Each path is a new rotation, seen through one point. The rows after it are directions, each followed by how far the rotation turns it, in degrees a step (0 if it stays put).
Each turn is a multiple of 5 degrees from 10 to 175, or 0.
Each row of a path follows its step; steps can be skipped.
path 1
step 0: [ -2   1  15  -2  31  -7  23 -13  -1 -21  22 -13   0  -2  13 -20  -5  13
   2  16  -8 -12  32  -4  12 -17 -23 -16  17  22   4   2 -10 -27 -19]
step 1: [-12 -21   8  -6   4  -2  13 -15  25   4  11   3   5  30   7  26  -9  12
   1  -3 -17 -31  -2  12  23 -14   1  -6  20   3  28  -4  -6 -22 -29]
step 2: [ -2 -11  -9  -6  15 -13   0 -34  21 -12 -18  -6  -1   7   1  14  -2  -7
   1  -4  -3 -44  17   4   3  24 -17   2  13 -32  25 -19   6  13   2]
step 3: [-20 -10   8 -13  19 -20  10  -9   6   6   4 -30  17  -5  -1 -31  -4 -17
  -2  -9  11 -26  26   7   4   9 -37  22 -10  14  11  -1  13  10  -5]
step 4: [-21 -11  10 -21   2   5  22  -4  17 -10  17  14  13  -5 -18 -13 -16   3
  -8  23  21   2  -7  32  16 -11 -22  13   0  15  35 -10   4  -1 -17]
step 7: [-21 -21  -5  -9 -22  13   8  -5   5  -4 -21  20   9  12  -2   2   8  -6
 -15  22   0 -19  14   6   6 -11 -38  25   0  -1  11  -8   9  36  23]
step 10: [-14 -34 -14   0  -7   4  -4  -5  12 -19 -32   5 -16  13  -3  32  -7   1
   9  26   8   0  29  -3   0 -11  20  20  -8 -24  11 -14  14   3  -4]
step 12: [-21  -4  26 -32 -11  10  -9  31   7  -6   7  -6  14  -3  -8  -2   7  11
 -15  20   9   2  13   1  -1 -40 -36   7  -1 -15  -5  10   8 -12  -1]
step 13: [-14   1  17 -22  11  14  10   4  -8 -24  -1   4  -2  10  18  18  11  -7
  20  25  16  22  20   9   8 -27   2  -8  19 -39  17   2 -16 -12  -4]
step 15: [-24  -9 -13  -5  -5 -12 -12 -25  12   6 -25 -20   1  10   4  -4 -11  29
 -12  13 -22   0  23  -2  -2 -38 -23   3  13 -12  -2   1  27  -1   2]
step 16: [  3 -13   4 -12   0 -27  22  -8  -7 -20  -2 -19   9  12   9 -14  35  16
 -12  27  -9   7  27   9   7  -3 -27 -21  14  -9  22   5   6 -15   1]
Directions:
[ 8  7  3  1 -6  3  9  2  0 -8 -2  1  8 -5 -1 -9  6  7  0 -1  0 -1 -4 -2
  8 -9 -4  1 -3  3  1 -1  5 -5 -5]
90
[  0  -3   4  -4   0  -7   6   4  -5   7   0 -11   2   5   5  -1   7  -6
   3  -5  -2   2   1   0   7   4   5   4  -4  10  -2   3  -7  -5  -4]
135
[-2  5 -2 -2 -2  2 -1 -7 -4  1 -3  6  2  2 11 -6 -2  1 -4 -1 -8  7  1  8
  1 -7  0  1  2  4 -3 -2 -9 -1 13]
45
[ 0 -6 -6  4 -7 -3 -1 -2  4 -5  0  0 -4  0 -8 -1 -3  7 -7  8 -5  0  8  0
  4  4  5 -6 -3  7 -5  4 -6 -9 -1]
70
[ 0 -2 -2 -4 -9 10 -1  6  6 -9  0 -2 -6 -3  9  6  3 -2  1  1  7  1  1  1
 -2  0  3  5 -7  8 -3  5  3  8  4]
20
[  3   2   0  10  -2   6   2   3   2   0  -3   0  -2  -1   8   9 -12  -2
   5  -2   1   0   0   2   8   2   5   2   7  -2  -1  -7   1 -11  -5]
85
[ -3  -5   6   5   3  -2  -6   3 -11  -5  -6   7   5   2  -6   5  -1   1
  -1   4   8   1  -4  -5   7  -1   2  10  -5   1  -5   0  -2  -1   7]
20
